-3.67 +1.16 -2.73 -2.19 -1.38
+2.85 -0.04 -0.28 +6.23 -2.97
+2.78 +0.38 -0.83 +5.59 -2.89
=>
-3.67 +1.16
+2.85 -0.04
+2.78 +0.38

-4.91 -3.31
-5.02 +0.67
-5.77 -2.36
+1.98 +1.99
=>
-4.91 -3.31
-5.02 +0.67
-5.77 -2.36

+3.98 +1.52 -2.15
-1.49 +0.14 -1.53
-5.17 -2.09 -1.80
=>
+3.98 +1.52
-1.49 +0.14
-5.17 -2.09

-0.81 +0.03 +1.49 +0.10 -1.47
+5.92 +2.72 -1.88 +2.59 +1.93
+0.85 -0.14 -1.68 -1.23 +4.67
+0.83 -0.21 -1.67 -1.29 +3.65
+1.32 +0.47 +0.02 -0.73 +0.42
=>
-0.81 +0.03
+5.92 +2.72
+0.85 -0.14

+5.61 +2.01 +1.76
+2.64 +2.85 +2.18
+6.45 +0.04 +0.34
+5.33 -1.18 -0.54
=>
+5.61 +2.01
+2.64 +2.85
+6.45 +0.04

+3.91 -2.41 -0.71 -6.29 -3.15
+1.45 -0.74 -2.49 -0.36 +3.24
+0.88 +1.12 -6.12 +5.81 +6.87
=>
+3.91 -2.41
+1.45 -0.74
+0.88 +1.12
